rotation steps, each row followed by its count of steps
The counts run from 0 to 188.
[125 110 164 161 122 117 117 114 106  83 139 128 163 134 114  86 170 142
 143 141 127  92 143 109 178 136 130 163 142 142 178 191 152 106 135  83
 154 145  93  86 124 128 149  81 137  90 134 136 143 127  83 142]	179
[149 114 133 189 109 115 108 108 116 144 115 119 151 117  96  94 133 126
 123 122  97 139 134 145 200 107 145 112 102 129 150 149 134 148  98 145
 188 150  89  80 115 110 140 115 163  85 144 182 133 131 104 104]	3
[175 145 117 126  90 133 198 122 108  89 139  91 131 136 159 135 133 162
  98  96 139 131 140 112 108 125 107  96 151 120 146 154 133 146  95 182
 166 118 112  92 139 102  91 144 118 153 142 165 158 124 123  99]	46
[119 119 122  98 107 147 152 134 111  96 110  87 154 117 111 178 134 150
  82 140 136  86 180 117 175 143 126 167 184  90 137 140 132 115 136  96
 151 159 142 107  82 141 119 111 122 146 108 102 127 116  88 158]	124
[136  93 142 131 155  87 105 124  96 130 132 178 145 145 112  92 168 139
 190 121 104 137 130  81  96 140 112 123 108 149 164 140  74 116 158  97
  82 115 102 135 145 130 160 101 142  69 117 136 127 153 125 132]	93
[ 75 134  92 111 149 152  99 172 146 117  59 122  94 102 142 139 153 140
 139 149 140 140 107 161 150 156 134 103 152 140  87 126 146 105 100 102
 123 163 136 157  95 135 104 152 107 127 116 146  93  89 145 110]	114
[141 173 127 147 121 150 111 119 140 143 117 106  72 112 111 137  96 117
 127 140 125 171 127 161 175 137 130 103  98 111 101 102 154 153 106 143
 150 166 133 134 128 126 134 147 137 135 154 199 151  77 150  84]	59
[108 164 122 112 143 150 138 122 118 148 146 130 105 130 122 203 121  72
  94 175 160 119 132  83 115 125 129 167 208 161 113 142 139 123 147  99
 113 155 149 134  97 130 106 127 120 142 132  94 110  88 118 163]	120
[ 86 154 105 133 122 144 132 120 130 156 137 134 109 124 113 193 127  93
 126 167 140 124 120  77 122 152 121 154 211 157 116 138 130 123 129  80
 120 153 132 147  98 141 100 141 139 136 142 123  93  83 111 136]	119
[ 88 161 121 171 121 162 111 129 190 161 165 128 110 122 148 112  82 103
 162 122 118 147  83 172 115 110 144 132 113 154  75 116 182 154  97 148
 146 119 133 147 160 123 134 158 157 145 151 144 123 115 161 123]	157
[124 141 159 147 130 109 120 120 122 115 177 170 155 138 130  94 154 105
 164 138 155 130 131  97 121 112 132 158 158 172 148 200 156 107 169  95
 122 116  92  87 136 117 159  93 123 102 127 101 163 138 124 164]	177
[152 167 148 118 130 129 142 117  83 127 151 155 125 120 120 145 129 107
 133 138 138 173 177  98 122 152 103 141 116 117 134 137  75 114 202 113
  76 150 117  96  80  92 158 108 143 110 123 143 165 102 129 126]	135
[ 93 131 126 124 152 132 126 125 134 143 129 137 102 138  77 164 115  82
  99 182 135  97 117  93 115  93 119 166 190 163 140 137 147 129 116 113
 138 153 170 168 122 153 114 114 140 117 124  69  86 128 127 179]	24
[143 150 139 113 137 138 137 127  84 150 140 152 136 122 131 165 135 120
 165 133 124 157 163  73 111 166  99 136 130 123 123 131  59 118 199  97
  67 138 102 111  89 101 145 127 145 111 129 155 152  95 122 123]	134
[ 99 116 110 138 167 127 126 157 142 136 172 172 138 118 175  97 149 126
 176 104 137 151  98 155  51 137 158 129 145 177 103 152 121 110 134 131
 114  79  73 112 129 104 117 119 111 146 129 111 113 141 108 108]	172
[151  99 102 144 189  91 141 124  95 155 143 176 130 146 129 112 147 128
 129 110 121 156 128 128  61 116 148  99 118 162 139 139  72 118 130 171
 130 101  86 114 128 102 115 101 129 106 123 121 106 173  98 100]	90
[117 119 143 156 107 111  85 131 123 109  98 134 135 136 108  63 163 154
 175 133 109 138 112 118 194 114 119  97 111 149 154 169 160 128 114 105
 143 154 116 111 140 129 150 122 136  79 134 174 135 120 150 125]	98
[158  88 111 150 122  98 138 115 103 110 107 122 131 136 121 117 179 169
 116 105 109 114 118 104 130 140 128  84 149 136 176 149 118 146  67 157
 186 123  82 116 151 126  86 120 126 108 147 175 109 138  81  85]	184
[127 152 134 142  88 152 164 132  89  79 119  95 143 133 113 141 142 165
 108 130 126 126 173 113 187 143 107 123 155 111 153 175 142 129 123 106
 166 167 102  83 106 108 120 107 138 118 131 176 154 110 102 120]	43
[147 112 142 181  88 113 102 101 131 131 121 123 179 114 123  76 140 131
 149 106 104 140 129 139 199 116 140 123 103 128 157 155 147 139 115 121
 168 136  89  67 120 117 151 115 161  97 139 174 145 138 121 120]	2
[123 113 124  71 164 111  95 150 126  91  63 125  92 118 107 126 147 133
  90 160 147 103 137 155 141 114 116 101 126 115 133 117 143  91 133 119
 105 144 191 165 118 160 127 121  78 109  89  86 108 129 161 151]	110
[171 130 162  88 121 110 115 126  95 119 109 133 109 135 112 148 129 148
 151 122 119 133 165  95 132 173  95 112  81  77 157  91  77 125 167  99
  64 132 147 143 149 138 169 127 118 102 126 159 155 107 154 107]	53
[183 135 136 122 132 105 164  98 116 158 155 139 102 155 108 146  81 110
  89 114 111 136 139 118  72  97 108 110  80 107 130  86  88 163 127 184
 110 108 165 149 164 132 128 137 152 141 135 129 136 144 137 108]	146
[ 88 162  83 111 152 145 109 161 151 127  76 127  76 105 148 150 141 116
 123 159 152 157 105 161 125 131 138  99 161 163  78 131 166 114 105 134
 135 153 132 146  95 132  92 152  96 136 116 140 104  82 154  98]	115
[ 85 150 103 149 142 128 110 137 161 157 116 145  87 134 122 117 119  87
 136 162 134 153  72 125 113  78 132 111 167 194  98 148 165 145  89 145
 142 140 140 163 134 120 100 154 138 121 138 124  98 115 168 135]	20
[104 132 140 167 161 150 106 111 132 183 184 165 150 121 102 139 109  79
 146 148 118 139 138 122 127 135 156 195 152 153 123 131 127 128 170  82
 121 132  96 110  89 130 159  95 163 122 140 104 120 122  84 153]	79
[132 135 114 103 121 154 160 141 109  83 106  86 145 112 126 165 132 150
  52 136 146 100 178 145 155 130 130 145 164  95 127 159 135 107 132 122
 154 155 145  85  70 130 104 109 112 151 101 101 134 130  95 146]	125
[ 89 138 132 152 128 151  79 152 155 133 102 114 104 123 116  97  97 149
 172 128  96 141 118 196 179 147 138 111  55  97  92  85 147 138 124 119
 122 154 141 159 128 134 166 145 142 113 125 162 121 106 166 101]	154
[146 137 167 131 132  82  94 133 111  95 118 159 136 136 119  56 164 119
 152 141 138 151 118 117 149  95 119 118  91 169 156 180 155 111 153 125
 116 133 132 103 146 106 159 114 119  76 123 123 159 139 175 145]	96
[ 86 165  96 116 143 155 119 152 161 141 107 129  87 109 160 151 136  99
 131 146 159 158  87 129 112 120 123 109 178 175  68 152 162 117 106 125
 122 125 136 147 112 119  85 165 109 152 132 129 108  84 165 121]	116
[188 103 121 101 147  68 151 120 112 116 129 160 111 152 144 120 166 132
 122 104 148 131 107  87  57 119 110  90 135 155 162 140 101 122 101 174
 122  86 123 128 175 125  90 126 106 115 132 129 129 147 133 106]	187
[157 152 117 133 104 149 174 120  87  77 116 104 117 129 123 144 133 160
  76 132 134 127 177 118 170 126 117 112 147 111 147 167 142 138 114 154
 170 168 110  76  91  98  99 104 131 132 128 163 151 110 100 111]	44
[124 103 138  83 139 104  90 156 117 100  65 122  88 140  98 140 153 142
 115 160 133  90 131 119 133 130 107 118 131 112 155 101 129 111 116 101
 112 147 190 172 132 178 133 119  97  97  99 101  99 140 149 147]	109
[ 87 117 115 135 121 127  77 159 163 130  67 117 119 124 131  88 149 149
 180 133 106 139  81 151 175 121 124  93 111 146 105 135 157 131  89 117
 137 129 135 161 142 130 128 155 131  92 134 152 103 120 181 114]	17
